(in the rows, 128 means zero)
The rows of D fall into 4 groups, which share some directions, and each row is roughly a mix of its group's hidden directions, except some rows that fit no group.
D:
0:  83  93  93 128  86 158 111 151 149 128 121 119
1: 139 136 148 134 155 115 108 186 119  90  88 139
2: 109 174 122 105 106 150 145 178 112 162 128 108
3:  92 154 107 139 154 165  90 161  91 130 137 138
4: 150 136 115 133 159 124  68 158 153 161 110 148
5: 125 168 153  93 144  95 138 101 137 131  77 113
6: 117 135 103 152 122 130 138 182 157 127  71 136
7: 143 119 141 117 156 118 128 193  77 118 122 115
8: 147 133 173 114 181 106  95 157 146 146 120 119
9: 142 110 134 151 145 125 104  94  81 165 170 115
10: 114 125 164 153 126  75 153 135  75 118 135 126
11:  86 164 107 127 129 110 190 121 105 145 140 125
12: 153 114  86 146 140 139 135 118 180 149 116  83
13: 127 140  69 139 110 120 132 160 136 143 184 133
14: 116  99 128 116 110 137 113 110 201 160 118 130
15: 128 152 117 136  76 128 149  70 136 162 133 140
16: 153 100 157 120 156 155 159  91 118  86 127 104
17: 101 170 125 147 144 140 147  94 148 184 130 144
18: 140 151 148 171 104 129 155 142  99 146 111  76
19: 144  97  81 137  77 125 122 126 129  97 116 164
20: 178 127 138 146  71 102 114 142 133 101 120 151
21: 106 142 110 103 118  90 138 119  60 114 139 114
22: 153 101 162 150 163 107 106 140  91 156 152 105
23: 163 115 100 174 148 148 135 128 143 166 159 100
24: 124 108 139  95 159 130 172 118 158 142 157  84
25: 114 155 133 126  95 121 154 134 183 139  98 170
26: 160 158 142 108  93 130  84 129 177 143 117 139
27: 137 122  75 176 110 142  94 129 109 160 126 111
28: 125  74 160 135 117  98 108 126 123 103  98  89
29: 140 115 197 124 147 132 106 156 134 132 143 168
30: 116 139 145 141 143  85 119 190 170 128 122 118
31: 152 124 126 124  50 120 133 128 165 143 130 140
32: 169 105 152 132 130  87 165  80 138 128 111 127
33: 143 130 145 127 138 117 187 106  76 116  97 137
34: 132 124 184 140 186 112 110 140 137  99 114 124
35: 187  97 109 162 140 137  96 130 123 144 136 160
36: 181 143 110 154  87 114  95 133 151 125 160 123
37:  95 130 163 137 184 125 100 126  86 132 106 132
38: 133  92  92  70 146 141 128 165 123 132 143 149
39: 149  94  72 133 137 163 127 122 137  82 120 141
40: 113 119 160 127  80  87 164 136  96 106 146 124
41: 140 131  91  98  65 119 132 159 141 118  99 128
42:  88 100 145 159 147 155 122 151  84  93 127 134
43: 118 159 135  94 120 120 147 171 170 169 119 106
44:  99 132 154  98 126 137 143 169 117 102 182 150
45:  93 144 155 129  78 176 110  94 122 128 136 121
46: 125 133 153 115 125 104 114 165 120 145 182  79
47: 172 155 129 122 153 100 134 134 144 153 107 183
48: 179 121  95 135 140 121 165 159 117 119 103  89
49: 138 120 133 107  97 117 103  85  93  92  87 141
50: 155 118  76 143 120 131 140  84 152 136 164 156
51: 102  76 124 161 122 156 118 148 155  92 155 124
52: 117 114 146 135 150  73 132 144  71 108 143 143
53:  96 133  92 119 164 157 108  84 143 154 156 135
54: 127 108 181  98 100 111 111 127  91  89 136 142
55: 153 109 133  91 133 119 105 137 176 134 169 166
56: 186 118 126 102 150 121 150 100 155 154  94 116
57: 115 152 104  98 186 128 146 111 159 154 126 102
58: 110 120 109  99 178 145 165  90 153 120 105 115
59: 103 123  88 117 185 156 123 132  95 100 140 127
60: 101  83 153 130  89 146 161 125 149 168 126 141
61: 147 127 177 123 116 101 106 115  80 142 154  94
62: 120 151 165 119 137 154 121 158  81 122  82 108
63: 109  99  99 112 147 149 129 121 123  76 119  77
64: 101 109 122 137 133 126 132 107  51 120  99 136
65: 169  87 140 165 161 160 137 134 158 131 133 149
66:  73 147 143 108 134 136 130  91  93 135  94 153
67: 142  99 135 103 170 129 116 179 105 144 166 136
68: 129 140 116 120 187 141 125 113  92 161 172 133
69: 129 138 143 131 173 147  98 153  94  79 101 138
70: 176 162 108 115 146 142  87 128 171 141 140 112
71: 146 156 128 113 131 168 132 168 128 162 175 102
72: 140 101 163 110 175 157 136  98 150 165 143 124
73:  90 116 184 164 130 129 108 113 158 135  99 114
74: 145 150 134 159 160 110  98 179  99 100 113 135
75: 110 121 146 146 135 177 123 127  92 131 166 177
76: 104 100 142 156 129 145 118  87 183 109 151 144
77: 131 129  97  94 103  76 126 131 137  94  89 107
78:  96 131 125 109  78 163 142 105  87 134 159 119
79: 158  82 142 159 153 109 113  78 124 104 118 121
80:  94  96 174 150 117 134 130 151  83 154 141 143
81: 165 124 127 102 165  77 107 165 129 127 135 102
82: 123 142  86  85 116 165 109 174 125 117 143 147
83: 155 129 160 163 129 109 123 112 192 107 114 111
84:  75 113 102 152  80 155 126 139 127 144 154 114
85: 126 107 161 104 111 115  86 178 157 104 132 146
86: 131  94 140 167 116 144 131 115 149 164 186 123
87: 160  95 134 130 127 128 135  77 143 154 125  74
88: 123  93  83 125 135 150 166 152  99 106  97 106
89:  99  98 167 124 167 137 165 151 116  95 142 148
90: 106 116 170 129 139 130 120 155  69 130  93 152
91: 174  88 130 106 167 112 120  97 116 103 105 145
92: 118 103  92 160  98 119 132  96  83 166 123 120
93: 137 122 145  93 133 177  94 181 130 135 105 135
94: 103 141 112 122 122  81 144 176 113 147 174 126
95:  90 102 125 126 132 164 119 100  70 101 116 130
96: 117 122 106  95 161 177  97 103  91 148 129 128
97: 151 104 174 103 114 135 143  90 109 106  86 111
98: 137 183  91  88 121  88 124 113 115 136 111 118
99: 131 175 123 176 139 130 135 100  82 114 148 109
100: 129 124 142 127  59 144 100 157 116 137 100 154
101:  97 138 159 132 132 127 117 126 205 141 111 125
102: 143  85 127 120 109 104 138  78 141  92 148 161
103: 115  93 181 116 127 112 184 125 143 133 118 151
104: 105 134 118  92  93 167 126 113 182 149 141 118
105: 123 120 130 117  93 133 147 159 162 108 179  88
106: 121 113 139 128 151 130 101 110 204 144 107 117
107: 143 102 179 179 153 122 156 137 112 122 121 101
108: 124 152 127 142 184 128  97 155  93  87 133 121
109: 116 172 170 131 141 113 104  99 106 107 155 164
110: 148  96 130 116 120 161  96 123 121  65 105 142
111: 161 177 105 113  98 121  91 151 162 111 131 125
112: 118 155 147 124 190 135 116 177 138 100 126 124
113: 160 127 133 158 132 148 102 131 178 172 131  95
114: 180 108 137 137  94 150  87  98 114 102 131 143
115: 125 151  95 100 166 141 116 166  81 156 136 131
116: 129 170  98 149 106 137 169 105 141 161 145 162
117: 176 134 126 120  85 101  94 147 164 139 126 153
118: 152 150 153 140 104  98 151 121 138 131  65 102
119: 153  81 107  98 128 132 138 133 192 137 121 135
120: 135 103  91 152  64 112 149 140 158 122 138 127
121:  93 102 176 103 147 142  97 111  95 109 108 118
122: 113 118 132 142  85  82 152 126 152 102 166 157
123: 151 136 149  92  89 105 135 102 151 139 144 178
124: 148 164 135 125 124 116 127 114 103 201 148 119
125: 121 117 141 142  87 132 139  76 161 126 162 164
126: 126  76 123 176 136 120  91 155 144 152 116 107
127: 145 127 108 140 149 144 136 151 197 159 102 121
128: 109 103 154  98 125 170 132 100 146 179 151 122
129:  93 145 144  92  83 118 165 132 137 162 151 113
130: 167 157  87 155 148 130  78 146 123 111 120 114
131: 126  99 134 138  90 119 127  92  66 158 128 138
132: 150 134 124  94 118 111 146 178  68 128 116 134
133: 111 120 110 128 188 129  81 148  89 129 139 136
134: 116 171 125 113 168 168  94 128 125 147 122 168
135: 130 188 112  78 141 138 129 137 116 126 169 133
136: 122 136 102 121  96 130  98 115 194  94 128 140
137: 127 119 129 139 137  61 177 134 116 142 118  98
138: 160  92 117 139 161 147 101  81 103 102 115 142
139: 119 159 118 113 141 125 131 110  89  69 141 166
140: 136 133  84 144 130 139  98  89  99  88 158 107
141: 139  92 110 135 147 168 164 112 144  78 116 149
142: 130 130 121 150  97  94 162 133  71 117 163 139
143: 142  95 151 127 151 139 120 119 114  92  96 187
144: 130 138 148  93 174 126 162 130 184 146 118 125
145: 113 142 172  93 174 140 138 165 158 134 111 138
146: 146 145 162 107 190 102 135 142 113 127  92 141
147:  94 140 187 137 156 121 130  94 106 116 103 148
148:  70 118 133 155 151 143 121 117 119 139  74 146
149: 125 101 110 146 176 165 129 126 120 136  70 129
150: 140 124  97 159 106  80 167 147 119 161 153 137
151: 142 144  67 109 137 138 133 148 104 114 179 135
152: 114 122 145 140 174 114 139 134  92  64 130 133
153: 144 164 119 106 128 139 146 162 164 177 107 100
154: 130  98 110 110 175 137  99  90  93 116 137 160
155:  89 153 107 120 152 162  93 163 101 123 138 158
156: 167  90 128 156 105 143  99 147 182 130 133 125
157: 165  80 156 145 128 130  81 115 139 119  99 108
158:  91 151 115 136 106 156 144  81 127 144 156 168
159: 103  93 126  94 157 142  87 147 176 132 129 140
160: 106  97 149 135  96 142 160  97 111 182 139 141
161: 148 129 162  93 151  91 170 104 163 141 141 133
162: 175 135 149 140  95 106 133 132 185 157 120 135
163: 108 113 200 104 127 151 119 138 112 127 157 147
164: 119 102 117 136  84 137  97 146 188 146 145 119
165: 118 138 152 104 145 114  84 127 178  90 120 156
166: 122  83 151 172 111 154 120 149 106  89 117 151

One row of each group comes first, with its name. Which group is each row after those in?
118  96 131 115 119 132  95 161 187 154 106 110
(60)
140 157 171 116 179 141 155 126 157 147 139  99
(137)
 97 137 138  88 182 176 123 124 149 127 133 114
(107)
132 110 127 150  79 102 164  85 135 127 166 123
(112)

118 103 154 133 154 109 149 157 170 126 123  72
(137)
 93 108 170 154  80 130 139  99 148 113 110 146
(60)
111 136 147  97 151  76 163 119  99 162 140 145
(112)
133 108 142 104  94 146 126  74 133 145 179 122
(107)
106 146 172 152 149  97 138 145  73 120 111 137
(112)
117 110 126 121 164 134 126 186  86 101 104 110
(60)
172 136 126 166 118 129 119 107 157 174 101 156
(137)
180 138 115 160 138 121 141 151 118 160 152  83
(60)
122 118 115 113 107  81 140 160 175 142 168 111
(112)
147  92 130 141 172 135 121 128 187  96 145 126
(60)
163 121 103 118 123 120 117  82  75 107 124  96
(137)
139 150 141 134 167 100 138 179 138  98  88 141
(107)
138 126 138 113 114 183  96 130 132 102 152 179
(137)
 93 130 103 139 152 149 150 114  91 114  77 100
(60)
